Some points, each followed by its number:
[  16   -6  -76   29    0 -107  -31  -29    5  116   55   44  -11  -61
  -26   43  -10  -33  -72   17   11   28 -102   33   36   -4  -76  -62
   50   17   44] 0
[-40 -20  27   6  28   2 -22  30  -3  48  18   4 -13  21   9  26  19  31
  28  37 -14 -37  14 -21  22   6 -16 -16  23  30  20] 1
[ 39  40 -30  32  -9 -52  -2 -86  54  15 -13 -19  12 -23 -49   0  -2 -36
  14  12  20  13 -36  40 -29  12  15  21  29  37  -1] 2
[ -1  -3  36  -9  30  29 -17  15 -14  -3  -6   5  -6   9 -35 -22  16   3
   6  27  -2  -6  43   1 -12  -1  14  39   7  43  11] 3
[  2   6   7  -9  12  -3  15  14   3 -17   5  -6  -9  13  -3 -19  12  -7
 -10 -10   4 -13  21 -26  16 -11   0   7  -4  20   2] 4
[ 18  -7  23  22  32  -9 -28  -1 -16  38   7   5 -19   1 -37   8  22   3
 -27  27  -3  -4  17  19  -6   6  -7  24  29  60   9] 5
[ -7 -22 -15 -16  14  -4  -4  44 -23   5  26  21 -18  -3  18 -15 -10   9
 -47 -21  -2 -11  -3 -37  38 -29 -28 -24 -21  -2  19] 6
[  8  17  -3 -28 -17  -9 -15  -4  -7 -11   9  11  14 -22   7 -16  -1  -2
  12  10  -8  11 -12   1  11 -16 -11 -22  -5 -13 -15] 7
[ 21  16 -28  16 -31 -13  14 -48  34 -33 -20  -4  12 -10  -9 -15 -14  -8
   2 -16  10  16 -11  24  -7  -2   9   5 -12 -20 -14] 8
[ 33  53  41 -35 -16  13   8  -1 -36 -10   5 -31   2   5 -37  -2  24 -42
  28   9 -15  -1  -2  19 -38  27  49  22  37  15 -45] 9
[-40 -29   8  14  43   1  -4  16  12  10  -6   7 -10  32  25  15  -2  27
   9  -1  -3 -28  26 -40  23  -4 -22 -12 -10  16  31] 10
[ 54  20   9 -17  -6 -29  -7  20 -46  35  36  12 -21 -44 -44 -13   4 -32
 -64 -12  -3  32 -23  25  -6   5  -7   7  20  22  -2] 11
[ -3  -9   1   8   1  31 -24 -20  38 -59 -25 -14  19  36  25 -15 -27  18
  50  33   0 -15 -30  -5  -9  22  18  13 -19 -43 -35] 12
[-21 -35   2  16  14  16  12  18   7 -16  -6   4  -6  18  14  -8  -4  19
 -20 -14   1 -16  28 -30  21 -11 -12  -6 -23   2  16] 13
[ -6   0   0  16  -8 -11 -24  -3   8   3   5  12   6   1   8   6  -5  24
  -7  18 -12  -2 -15   2  19   7 -20 -12  -4 -18 -14] 14
[  6  25  50  12   4  34   9 -41  -2 -12 -40 -28  14  19 -43  10  26  -3
  80  39   0   0  54  50 -86  34  59  66  31  32 -15] 15
[  1  12 -17  25 -29 -16  -5 -53  36 -10 -17  -4  11   0   7  11  -5  15
  17   4   4   7 -27  28  -2  11 -12 -10  -4 -31 -27] 16
[-17  14  29  -6  -6  -7  29   0  -1  10   1 -40   3  23   0  44  14  -5
  43   1  -5 -24   9 -12   2  14   7 -12  37   7  -6] 17
[ 17 -10  24   1  14  20 -13  12  -8 -12  -4  10  -3  -4 -21 -28   5   2
 -23  11  -9  10  10   7  -6   6  10  36  -7   5  -7] 18
[ 20  34 -30  -4 -40  -5  19 -51  30 -40 -29 -16  24  -3   1 -13 -17  -6
  26 -13  15  27 -18  36 -19   5  21  14 -18 -33 -30] 19
[  3 -32  18  35  43  -4 -35  -1  11  37  10  11 -15   8 -23  10  14   6
 -18  37  -2  -9  -9  -7  12  15 -21  19  14  31  24] 20
[  7  -5  -7  35  -4   6 -18 -29  56 -35 -19   1   3  16   5 -18 -18  17
  -4  22   2  -2 -31 -17  25   2  -6   8 -29 -27 -19] 21
[-19  13  15  22   3  12   2 -41  39 -22 -45 -21  22  43   4  15   5   2
  77  28   9 -30  24  -6 -26  10  29  22  12  16  -2] 22
[ 34  26 -26  60   7 -56  -4 -82  70  10 -17  -6   8  -8 -39   8   7 -20
 -10  19  20  18 -14  28 -12   8  -8  23  19  41  16] 23
[ 22  -7 -55  15 -43  -7  15 -32  15 -15 -14  16  12 -41   4  -5 -26   1
 -30 -37  10  57 -23  41 -16  -9  -6  -5 -30 -57 -13] 24
[ -6  11 -12  26 -32 -21 -12 -46  30   0  -6  -2   5   3  17  20   1  22
   9   9  -1   4 -39  22  11  15 -28 -24  -4 -38 -36] 25
[ 12  12 -19 -45  -1  -2  11  33 -37 -11  16   8 -11 -15  12 -27 -10 -20
 -29 -35   0   4   4 -18  13 -19   3 -11 -17  -7   2] 26
[ 54  39   6  -6   7 -12 -12 -29 -18  -2  10  -4  -3 -30 -56 -38  -3 -43
 -23  11   4  25  -2  35 -43   4  40  51  11  46 -12] 27
[ 42  21 -35  -1 -40 -41   4 -19  26 -32  18   8   0 -31   0 -49 -30  -1
 -82 -53   9  28 -36 -15  59 -29 -32 -35 -32 -21 -16] 28
[  4   1 -20  42 -13  -6  -5 -69  61 -15 -26  -3  12  -7 -13   1  -9   6
  29  14  17   8  -3  20 -12   3  -1  26  -3  -1  -7] 29
[ -1 -10  -9 -12  -1   0   4  31 -15  -2   9   8   2  -3   0  -8  -3   0
 -24 -17   0   2  -1 -11  22 -16 -11 -17 -16   6  10] 30
[ 34   9 -46  11 -47 -33  33 -30  28 -45 -18   3   5 -29  11 -28 -18  -7
 -65 -70  19  47  -6   9  29 -21   0 -25 -39 -42 -15] 31
[ 42  27 -23 -10 -50 -21  37 -23   8 -30  -3 -17   1 -35 -12 -13 -12 -27
 -46 -39  14  43 -26  32 -10  -1  17 -11 -14 -48 -26] 32
[ 33  15 -36 -13 -44 -13  31   1  -3 -51   0   1  -7 -30   9 -27 -12 -11
 -60 -57  -6  27 -26   0  17 -19  -1 -23 -33 -45 -25] 33
[ 32 -13 -28  -2 -26  10   5   1 -13 -20  -4  23  -1 -41  -6 -27 -19   0
 -53 -28   2  56 -11  33 -12  -7   2   9 -33 -47 -15] 34
[  5   3 -12  -1  11 -16  -6  -1  10 -15   3   9  -4   6   3 -14 -18   1
 -14   5   9  -7 -19 -20  18   0  -9   2  -5   8   8] 35
[ 48  35 -29   2 -17 -48  21 -27  11   6  13  -3  -2 -35 -30 -16  -7 -40
 -39 -20  23  21 -26  16  -4  -9   8   4  13  10  -3] 36
[ 38  12 -30  28 -21 -35  -6 -59  41   2 -10 -11   7 -19 -19  -4  -2 -26
  -8   5  10  21 -36  29  -4   5   0  11  10  10 -12] 37
[-18 -27 -12  -3  26 -13  -9  36   0  21  11  18  -3   6  21   4  -9  10
 -21  -9  -6 -24 -12 -37  41 -19 -31 -28  -6  17  36] 38
[-25  -1 -15 -12 -10   2  10  14  -1 -10   1   8   4   9  31   8 -12  12
  13 -11   7  -7  -3 -15   8  -1 -10 -24  -8 -23   6] 39
[ -2  21   3  -3  -2 -11  11 -12   9 -11   7 -19   5  14  -2  -9  10  -3
  15  -2   2 -36  20 -19  13 -23   4 -15   4  29   0] 40
[ 41  83  80 -61 -17  32  -1  19 -65 -20  13 -47  -5  20 -53 -14  43 -50
  48  26 -31 -19   3  16 -48  39  70  40  54  29 -71] 41
[ 12  23  -9   0 -12 -14  12 -26  11 -14  -2 -11   7  -1  -8 -15   2 -10
   1 -11   5  -8  14   2   4 -19   5   2   1  14  -5] 42
[-124 -106   50   33   22   74  -24   66   -4   48   -7   13   -3   66
   78   85    8   90   54   33  -25  -51   44  -28    3   22  -39  -31
   -9  -55   25] 43
[-36   1  14   6   6   3  21  -6  15  -2 -14 -12  12  27   9   7  18  18
  35   6   1 -26  25 -26  10 -18  -9 -11   1  29  17] 44
[-39 -50 -16  -5  -2  26 -17  55 -27  21  11  36 -15   1  48  11 -15  48
 -24  -3  -1   0  -6 -10  26 -10 -34 -30 -27 -44   1] 45
[-33 -64  51  -7  55  91 -15  83 -70  16  -7  29 -23  13   0  -8  12  38
 -21  -1 -18   8  74 -11 -35 -13   9  36 -25  21  26] 46
[-17 -42  16  17  16  33  18  40  -3 -30 -10  -2  -2  31  33  -3  -6  18
 -39 -33  -8  -3  20 -33  15  -7  -4   1 -29 -26  12] 47
[  47    4  -34   12  -63   16   45  -56   50 -112  -53  -20   22   -7
   33  -35  -44  -15  -45  -66   16   66  -14   22    1   -8   22   15
  -67 -105  -57] 48
[ -6  14  43 -19  -2  51  24   3 -54   5 -18  -9  -2  -4 -37   1  31  -8
  36   3 -10  10  81  44 -91  14  52  57   9  33  -3] 49
[ 13  33  76 -19  -1  53   3  11 -50 -38 -22 -22   3  11 -44 -18  28  -7
  35  11 -28  -1  75  34 -58  24  60  62  -1  29 -30] 50
[-13  21  -2 -10   2 -12   7  -1  13  -5  -2 -12   4   4  10   7   6   8
  37   5  -2 -26   7 -18  10  -7  -6 -14   5  18  -1] 51
[  0  16 -23  22  -1 -44  -2 -38  30  23  -2  -6   0  -1 -14  15  -6  -6
   7   6   9  -8 -22   1  11   7 -21 -19  22  11  14] 52
[-13 -43 -11  -6  39  -7 -14  61  -5  12  22  31 -10  -4  24  -3  -9  -6
 -61 -10   9  -6 -15 -40  35 -12 -24 -25  -8  -1  32] 53
[ -77  -37  -21  -19  -58   45   65   18   -4  -17  -25   -8   25   17
  101   70  -13   24   68  -45   -7    7   10   13  -23    8   -7  -61
  -18 -117  -17] 54
[ 15   8  -7  -4   1 -19  -5  -4   3   9  19  -2  -2   0 -10   0  -4 -14
 -13  13   2  -2 -29  -7  10   6   1  -2  11  10   3] 55
[-35 -25  50 -34  30  69  -3  55 -62  21  -8   7  -5  23   9  16  16   7
  46  26 -20 -17  44   4 -47  16  25  31  10   5   4] 56
[ 46  32 -34  -9  -6 -43   7 -14   2   5  17   5  -5 -35 -32 -31 -15 -34
 -41 -19  17  26 -28   9   4  -9  -5  -1  12  19  -3] 57
[ -2  20  -9 -10  -1 -23   4   4  11   3   6  -2  -1 -12   2   5   3   5
   5  -9  -3 -16   0 -14  15 -15 -18 -21   4  19   5] 58
[-39 -23  -3   2  24   3  -9  25  10  16   5  12  -3  19  28  16  -5  16
   9   3  -1 -26   5 -35  30 -13 -27 -26  -4  11  28] 59
[ 28  21 -22  -2 -21 -21   2 -51  34 -20 -18  -5  25 -18  -3  -7  -5 -12
  16   1  18   8 -26  19  -7   5  12  13   0 -12 -15] 60
[ 20  29  -3   8  -5 -22  -7 -24  29  -9  -3 -13  11   6 -10  -7  -8 -10
  14  18   6  -5 -18   1   6   8   7   2  12  20 -11] 61
[ 73  58 -42   3 -35 -64   9 -51   9 -19  20   5   0 -58 -60 -43   0 -46
 -63 -27  20  47 -36  44   5 -15   1   9   4  10 -14] 62
[-28 -17   2  29   3  -6 -16 -23  36   8 -11   2  10  20  18  28  -5  35
  35  27   4 -18 -10  -7  12   5 -15 -17   1  -6   5] 63
[-12 -52  28 -45  35  77  -6 100 -92  17  20  30 -22 -12  20  -6   1   1
 -37 -10 -14  17  34  -2 -31   1  12  20 -22 -22  11] 64
[ 21  -5 -39  22 -16 -29  -9 -32  28   2  -5  11   6 -22  -5   3 -22  -4
 -21  -4  13  28 -31  29   8  -2 -13  -2  -4 -24   2] 65
[-59 -27  53  47  28  41 -15 -33  45 -30 -53 -18  21  73  25  20   4  58
 106  42  -2 -51  57 -23 -28   7  28  42  -3  32   7] 66
[  6 -10  12 -11  17 -15 -13  39 -22  28  26  15 -16  -9  -9  -6   0   0
 -37  -2   0  -5   0 -19  29 -16 -21 -18   6  26  20] 67
[ 30  30  28  -9  26  14 -18 -11 -24 -20  -1  -5   0 -10 -40 -41  -1 -21
   3  24  -1   2  20  16 -42   3  45  58   3  50  -8] 68
[ -2  13 -25  26   4 -48  -4 -40  31  30   1   0   4  -2 -15  16  -7  -7
   5   9  12  -9 -29   6  13   4 -25 -22  25  14  22] 69
[ -9  29  47 -16 -16  38  30 -12 -46   4 -15 -11  -1  -3 -43  -3  41  -6
  46  -5  -9  13  91  47 -88   9  47  54  13  45  -7] 70
[ 16  43  67  10   9 -28 -31   6 -45  52  43 -12 -25   1 -66  13  48 -11
   8  52 -29 -16  18   5  -1  22   0  14  62  74  -8] 71
[ 20  -1 -18 -23 -46  26  15  13 -26 -28  -2   9   1 -21  15 -11  -9   1
 -24 -28  -8  50  -7  40 -19  13  12  -2 -23 -69 -45] 72
[ 15   5  -4   0  -1 -18  -4   1   7   9  20   4  -9  -2 -11  -3  -6  -8
 -27   9   0  -1 -30 -14  22   1  -8 -10   4   9   1] 73
[ -4 -21  35  12  16  22   2  26 -14 -11   4  -6 -11  26  -2  -5  14  15
 -30 -11 -16  -6  21 -18   4   2   2  10  -7   2   2] 74
[-10 -32  12   8  19  16   4  38  -8  -6   6   3 -10  14  19   0  -4   8
 -37 -22  -8  -4   9 -26  18  -6  -9  -4 -13  -9  16] 75
[ -4  13  -1  20  -8  -8 -12 -46  49 -17 -26 -16  21  26   2   8   0   5
  40  15   9 -12  -1  -8  -2   5   5  12   2   3  -5] 76
[ 44  26 -32  27  -3 -53 -12 -65  38  20  -7 -10   3 -27 -45 -11  -6 -36
 -12  15  18  26 -36  32 -16  11   6  19  18  24   5] 77
[ 27  28 -23 -56 -23  -7  24  12 -34 -13  13   1   2 -24   2 -27  -8 -17
 -20 -26  -3  15 -10   5  -2 -15  17 -14  -8  -9  -9] 78
[ 15  11 -11  12  20 -37 -11 -18   8  39  17   7 -12 -22 -25  -3   4 -15
 -21   5  12  -2 -11   3   5  -5 -12  -3  21  44  24] 79
[  1  -6  -6  -7  22 -12 -13  31 -23  38  41  20 -23 -11 -16   3  11 -16
 -36   5  -9  -5 -21  -8  17  -1 -19 -23  17  19  11] 80
[ 30  30 -17 -48 -28  -6  24  20 -33 -18  22  15  -2 -39   1 -25  -5 -22
 -28 -32   3  14 -20   5   5 -12   9  -4 -10 -16 -14] 81
[ -5 -16 -36  -7 -25  -8  20  -7  -2   4  -5   6  -2 -18  14   8 -11   9
  -8 -19  18  18 -14  21  -4 -18  -6 -17 -12 -21  18] 82
[-14 -15  22  10  12  25   6  14  -5  13  -7 -11  -6  23   4  23  13   1
  10  11  -3  -3  14  -1 -25  23  15  19  11  -3   9] 83
[  7   0  12  12  14  14 -22 -22  30 -19 -18  -9   7  14 -12 -12  -2   4
  19  21   4  -2  -9   0  -2  10  15  20 -10   6 -13] 84
[  5 -32  12  -6  19  34   9  40 -25 -12  -2   9 -15   5  -4 -10  -3  -6
 -39 -23  -4  13  20 -10 -18   5  10  26 -19  -4  12] 85
[ 63  39  26 -22  19   5 -19  -2 -52  -9  22   5 -13 -34 -65 -61  -1 -43
 -48  12  -6  30  18  32 -48  -2  50  69   2  59 -12] 86
[-14  -7 -10  21 -15 -22 -14 -12  26   4   2   9   6   4  20  15  -6  25
  -8   5  -5 -11 -20 -11  29  -2 -33 -27  -6 -20  -7] 87
[-11  -5 -14 -21 -17 -13  19  16 -15  21  22   3  -3  -6  15  23  -4  -7
  -9 -12  -2   3 -17  -2  10  -2 -11 -32   4 -15   8] 88
[ 21   8 -26  23 -54  -1  20 -27  27 -37  -1 -13   0  -4  14   2 -19   9
 -20 -46   6  36 -35   8  21   9  -6 -19 -21 -75 -41] 89
[-90 -56  38  16  12  49  -8  32   4  25 -14  -5   8  55  57  63  10  60
  67  24 -16 -49  36 -24   1  18 -18 -24   1 -30  12] 90
[  8  -1 -21  14  20 -21 -18 -13  17  13   6  20   0  -5  13  -8 -11  -1
  -9  11   5 -11  -8 -11  21 -19 -14  -2   1  20  13] 91
[-51 -29 -29 -38 -46  27  43  38 -29   2  -2  16  -1   0  87  37 -13  25
  27 -52 -10   4   7  -1  15  -5 -22 -63 -31 -90 -14] 92
[ 16 -10  59   9  65  12 -53  34 -49  56  24   8 -38  16 -53   8  40   9
 -30  57 -18 -22  29   9  -1  14  -4  38  44  87   6] 93
[ -2   2  -3  25   0   1 -21 -41  39 -16 -22 -10  14  17   4   1  -5   0
  38  40  10  -7 -30   6  -3  10   7  13  -7 -11  -8] 94
[-52 -23  58  -5  17  69  -7  34 -26 -17 -21  -4   0  42  10  13  22  48
  53  17 -16 -28  69 -14 -17  10  16  28  -9  -3   3] 95
[ 14   7  26   7  12   8 -20  -9 -12  21  10   0 -14  -6 -34  -3  20   4
  -8  23  -6   5   7  14  -7  10   4  24  14  24  -2] 96
[ 17  11  -1   3   0 -13  13   1  -1  15   7  -7  -6  -7 -16   3   5 -21
 -16  -5  11   6  -5   4 -13   6  11  11  17  10   5] 97
[-20  20   6  -7  -5 -12  21 -14  19 -20 -16 -29  13  25   0  -4  17   9
  41  -6   4 -32  27 -25   3  -7   1 -12  14  30   9] 98
[ -2  25  10 -27   4  -2  18  13 -25  10   3 -10  -9  -5  -9   0  11 -10
  23  -7  -5 -18  31  -7 -13 -10   5  -2  22  34   1] 99
[ 18   6  21   1  11  22 -15  -3 -27   4   1  -1   1  -9 -22  -9   8  -6
   9  19  -9  23  15  26 -39   6  27  41   4  17  -1] 100
[ 16   0 -25  16  24 -49 -18 -13  29  36  19  14 -10 -28 -23  -8  -6 -13
 -31  -4   7  11 -25  -3  41 -13 -22  -8  12  40  25] 101
[ 30  15 -26   2 -42  -2  27 -23  19 -50  -8  -3   4 -16 -10 -22  -7 -21
 -34 -40   8  32 -21  12   9 -11  -2 -11 -21 -34 -18] 102
[ -4   3  18 -13  17   9  12  36 -23  -5  14 -13 -10   9  -1  -4   5 -12
 -24 -12  -5  -3   5  -8   5   2  11   0  16  22  12] 103
[-14  -7   3  -5  19   0 -10  25  -1  -2  11   9 -14  14   5  -5  -7   6
  -8  10   2 -14  -4 -29  14   2  -9   1  -2  16  18] 104
[ 30  21  37 -35  29  -6 -40  55 -81  64  52  19 -39 -38 -55 -18  34 -32
 -51  37 -17   1  -2  23  -8   5   1  18  32  57   9] 105
[ -4  24  36  -5   6  16  16 -16 -11  -7 -16 -25   4  17 -27  -1  29  -3
  52   5  -2 -13  45   3 -40   8  30  28  24  46  -1] 106
[-40 -39  -5   7  30  -8 -14  27   6  24   8  33  -9  21  22   6  -3  26
  -3  -2  -2 -28  15 -41  28 -21 -41 -17  -9  18  40] 107
[  5 -24  53   3  33  52 -35  49 -40 -14  12  18 -23   3 -22 -35  17  24
 -39   5 -20  13  48  -9  -1   1   6  48 -17  25   1] 108
[ 26  39  24 -23   2 -23  -9  15 -41  25  28 -10  -5 -15 -33  -2  18 -20
   2  10  -7  -7   0   3  -1  -3   6   4  35  48  -5] 109
[ 31  34  26 -27   5 -11  -1  27 -38   4  19 -21  -8   3 -32 -11  16 -29
 -11  -2  -8  -9   1  -4   0   3  22   1  25  32 -12] 110
[ 36   6 -37   9 -69 -18  29  -6  32 -58  -4   7   4 -28  22 -29 -30  -2
 -66 -67   4  53 -27  -5  51 -13 -16 -29 -50 -87 -34] 111
[  28   20  -32   68  -16  -59  -18 -109   80   21  -18  -15   22   -6
  -44   23   -9  -11   20   26   19   14  -33   47  -24    7   -8   24
   28   27   11] 112
[ -5   5  17  -7   9  21 -14  -5   6 -14 -14  -3   8   9 -11 -11   8   4
  28  25   1  -5  20   9 -10   1  12  22   1  10  -4] 113
[ 12  -7 -59  13  14 -83 -24 -10   0  85  45  40 -14 -47 -17  24 -10 -26
 -60  10  11  15 -75  12  35 -10 -58 -47  32  23  45] 114
[-21  16   2  -9   3 -11   5 -14  16  -3  -7 -15  14  22  12  16   3   5
  50  14   2 -34  14 -22   6  -4   4  -9  13  23  10] 115
[ 12  13 -16  22 -18 -24 -26 -50  59 -12 -10  -7  19  10  -4  -1  -8   8
   5  10  10   6 -27  -3  15   4 -13   5  -6 -12 -11] 116
Which two points above are nearest to each new point? Their numbers follow each, nearest first.
[ 35  80  83 -69 -13  35  -2  30 -75 -18  18 -46  -7  22 -45 -14  44 -44
  50  33 -35 -20   4  12 -40  38  67  31  53  23 -74] 41 9
[ 18  10 -31 -15 -40 -17  32   4  -4 -23  11   6  -5 -20  11 -14 -15 -23
 -41 -42   5  22 -21  -4  28 -11 -10 -33 -18 -35 -13] 33 102
[ 17  -4  -7  67  14 -43 -17 -61  47  34 -20 -10   2  -9 -45  24   6 -17
   8  34  15  19 -15  29 -25  23  -6  25  38  46  34] 23 112
[ -25  -76   16  -49   33   90  -18  127 -103   28   32   47  -26  -17
   45    0  -11   13  -52  -10  -20   20   16   -9   -8   -2   -3   -5
  -36  -56   11] 64 46
[ 31  10 -23  57  10 -53  -7 -84  65  14 -10  -9   4 -10 -42   6  -5 -14
   3  15  18   7 -20  27  -5   5  -6  18  19  45  13] 23 112
[ 38  31 -35 -24 -14 -35  18  -2  -8  -1  16   7  -4 -38 -13 -26 -14 -35
 -38 -30  10  23 -24   5   4 -14   0  -8   3   4  -5] 57 36
[ -8 -15   4  -6   8  35 -17  13  13 -34 -21 -11  14  23  31 -14 -17   9
  17  19   0 -10 -20 -14   5  10  18   5 -22 -40 -24] 12 84
[-32  33  73 -36  -9  28  28  28 -38   3   4 -60   2  46   7  49  35   4
  94  20 -24 -43  20 -15 -15  33  29  -8  47   3 -38] 17 106
[  8  -6 -11  36 -11  -8 -21 -27  42 -40  -7  -1  10  12  -3 -22 -13  11
 -20   0  15   9 -22  -7  26 -13  -9  -2 -32 -29 -12] 21 116
[ -6   5  -9  12 -10 -32   9 -16  24   4   3  -4   4   1   5  -2  -1  -1
  -2  -6   2  -4  -1 -17  24 -13 -19 -27  10  16   3] 58 52
[-96 -65  44  29  31  63   9  28   8  18 -20 -19  10  58  50  77  18  50
  73  24 -11 -47  53 -22 -24  38  -2   2  20 -26  13] 90 43
[ -8 -21  30   5  14  26   4  32 -11 -21  -2  -4  -6  23  13 -11   7  14
 -20 -14 -15  -9  23 -26  12  -2   1  11 -15  -7   5] 74 75
[-20 -35  -2  21  16  13  13  14   8 -16  -6   7  -6  14  12 -10  -4  19
 -22 -12   4 -22  32 -30  20 -16 -14  -9 -20   7  19] 13 75
[ 25  19   2 -28   3   6  -8  47 -42  -5  25  22  -6 -31 -16 -45  -5 -21
 -56 -15 -11  13  -5 -17  13 -23   3  11 -15  10 -10] 26 81
[  8   3  67  12  53  16 -45  34 -46  56  18  -2 -15   8 -50  -3  34   6
   1  55 -22 -14  36   5 -19  27  16  53  50  91  21] 93 71
[ 26  -7 -29  17  -5  -8   2 -37  44 -33 -23  -3   7 -13  -6 -20 -22  -5
 -19 -10  17  18 -16   6   3  -3   3  24 -29 -25   1] 8 65
[-21 -23  15  -1  20  44  15  19 -14  -3 -20  -5   0  22   9  16   1   3
  30  10  -4  -8  28   6 -47  13  31  26   6   2   8] 83 113
[ 85  50 -55  -4 -38 -41  14 -65  25 -33 -19   2  17 -50 -43 -45 -27 -52
 -38 -29  14  43 -34  41 -22  -5  23  25 -20  -4 -27] 62 36
[ -6 -11  21  25  26   8  -5   7   6  34  -4 -12  -8  23 -14  25  17  -3
   9  23   0  -9  15  -5 -20  19   7  23  27  32  28] 83 20
[ 18   9 -22  48 -14 -29 -16 -82  58   3 -17  -6  10  -1 -16  15  -1  -8
  25  23  17  -4 -16  26 -15  14   0   6  12   6  -3] 29 37
[  2  -4  -8   6 -10  -4 -11   5  -5   5   8  18  -1 -11   9   1 -11   7
 -22   4  -8  12 -17   9   8   4 -14  -8 -10 -27 -13] 14 73
[-12   5  -5  -8  -5 -33  24  15   6   6  15  -2  -3  -1  14  -7   3  -3
 -17 -22   3  -7   7 -37  39 -26 -23 -36  10  21  13] 58 30
[-76 -32  44  48  20  46  -3 -24  55 -30 -49 -17  23  69  36  45  19  55
 100  41  -2 -57  69 -23 -19  11   9  27  -2  10  16] 66 22
[-11  -2 -25   5   5 -54  10  14   4  33  25   7 -18 -10   1  16   5  -7
 -26 -28  12 -31  -8 -38  48 -29 -35 -45  25  32  52] 38 67
[-24  30   8 -16   9  19  -9 -12   8 -38 -21 -32  26  29  16   1  10  12
  91  29   3 -42  10 -20 -24   5  32  17   2   7 -20] 22 115
[  2  15  11  -9   8  -5  22   1  10 -17   3  -9  -4  15 -11 -16  18  -7
   3 -15   2 -16  31 -20  10  -7   2  10   4  29   0] 4 40
[  0  27 -15 -17 -17  -8   0 -43  33 -19 -19  -3  21   2   7  -7 -10   4
  44  17   6   5 -19  14 -15  -7  15  -1  -7 -11 -17] 60 94
[-10  16 -25 -20  -3 -22  17  -5  -5  13  12  -5   8 -15   8   2   0  -3
  12 -18   5 -13   7  -6  15 -13  -8 -20   4   4  14] 58 51
[-24  -1   3   3 -20  21 -16 -24  43 -36 -34 -14  25  21  43  10 -21  17
  72  38   2 -13 -27  -5  -1  10  13   3 -19 -38 -33] 12 94
[-18 -10  -6  -8   3  34 -41  -7  37 -41 -31 -17  27  37  37  -6  -6   7
  64  38   1 -24 -46 -14   1  37  15   6 -15 -48 -37] 12 94
[-40 -11 -36 -40 -52  25  35  29 -25 -12   8   7   9   2  76  28 -16  19
   2 -54  -8   0  -2 -10  11 -17 -20 -61 -27 -87 -21] 92 54
[ -3 -41 -15  13  -2   9   0  16 -11  13  -4  19  -1 -12  10  15 -14   6
 -26 -16   8  24   3  21  -6   4  -8  -3  -8 -26  13] 82 30
[-60   0  73  -8  11  26  37  19  -8   8 -14 -64   6  70  21  78  30  12
 108  21 -17 -63  39 -31 -11  33  18 -10  47  11 -11] 17 90
[  6 -11  64 -26  30  68  21  36 -69   3 -11  -6 -24   5 -32   0  19 -26
  17   1  -8  15  70  31 -90  31  60  79  11  31  -2] 49 50
[-14 -17 -22 -21  20 -13  -2  47 -18  11  31  10 -12  -3  25  -5 -12   2
 -39  -9   1  -7 -10 -23  33 -19 -25 -25  -9  -4  27] 6 38
[-12 -46  12   3  25  41 -12  45 -41  19  -1  28 -14  -8  -3  -2  -1  20
 -32 -10  -6  20  36   8 -17 -12  -5  15 -17   4  23] 85 75
[ 16   0 -14  37 -19 -22 -14 -51  60 -17 -13  -1   4  10   2  -4  -9   0
  -3  16  18  12 -32   1  11   4  -9  11  -9 -21  -4] 116 21
[ 17  10 -22  33  -9 -31  -3 -65  52  -6 -25   2  21  -1  -8  -6 -13  -4
  24  11  18  11 -17  23 -16   2   4  12  -5   6  -1] 29 60
[  7  40  38 -13  23  11  30  11 -10 -14 -11 -53  -4  39 -21  -5  30 -27
  35  12  -4 -21  11 -18 -15  23  41  17  23  34 -11] 106 17
[  5   2 -16   1  -2   6 -31 -25  34 -23 -22 -14  18  14  13  -9  -7  -8
  37  28   6  -3 -45   5  -8  28  14  10  -6 -29 -27] 94 12
[-24   6   5   5  17  -6  -6 -10  25  10  -6  -4   6  23   4  11   8   7
  60   6  -1 -46   8 -33   9  -4   2  -8   3  29  18] 115 44
[ 41   2  -2 -12  -3 -26 -12  36 -53  46  42  25 -25 -45 -32  -7  -1 -27
 -78 -12  -9  37 -35  27  -3   8 -13  -8  19   2   2] 11 80
[ 32 -12 -63   3 -52  -5  14 -16   2 -19  -6  24   7 -52  10 -11 -34  -1
 -50 -40  10  72 -37  44 -10  -7  -9 -17 -39 -79 -20] 24 34
[  3  -5  -3  25   3   7 -31 -36  56 -24 -21 -15  16  21   1   0  -8  13
  30  22   4   0 -32  -1   9  13   7   6 -14 -15 -19] 94 84
[-10 -38  -2 -20  -9  21  16  67 -59  19  31  15 -17  -1  48  29 -11  10
 -41 -32 -11   7 -16 -17  27   5 -25 -44 -18 -60   1] 45 6
[ 23  -2 -41   5 -33 -39 -15 -20  34 -32  11  10  -2 -13  14 -37 -20   9
 -60 -29  10  17 -24 -22  76 -29 -36 -42 -42 -31 -12] 28 31
[-16   2 -39 -37 -32 -20  40  12 -18  17  12   9   4 -25  35  31 -15 -21
  -3 -41   7  12 -17   9   8  -7 -10 -55   8 -42   4] 88 82
[ -5   5  -1  16  13  38 -17 -29  39 -43 -38 -14  30  25  15  -8 -14  11
  57  47   2 -20 -23  -3  -9  15  26  26 -25 -38 -24] 12 94
[ 10 -16   1  43   2  10 -30 -22  49 -41 -22  -4   6  16   6 -16 -17  31
   1  22  -1   2 -20  -9  26   7 -10  19 -31 -38 -18] 21 84
[  5  -7 -24  -3  -5 -29  12  14 -10  26  13   2  -8 -10  10  17   8 -22
 -20 -14   1  13 -19  -3   9   4 -12 -35  11 -22   6] 88 73
[-79 -42 104 -32  26 127  -5  86 -65 -42 -26  -2  -3  62  27   7  40  76
  72  14 -31 -41 127 -33 -25   3  35  49 -28  -6  -6] 95 56
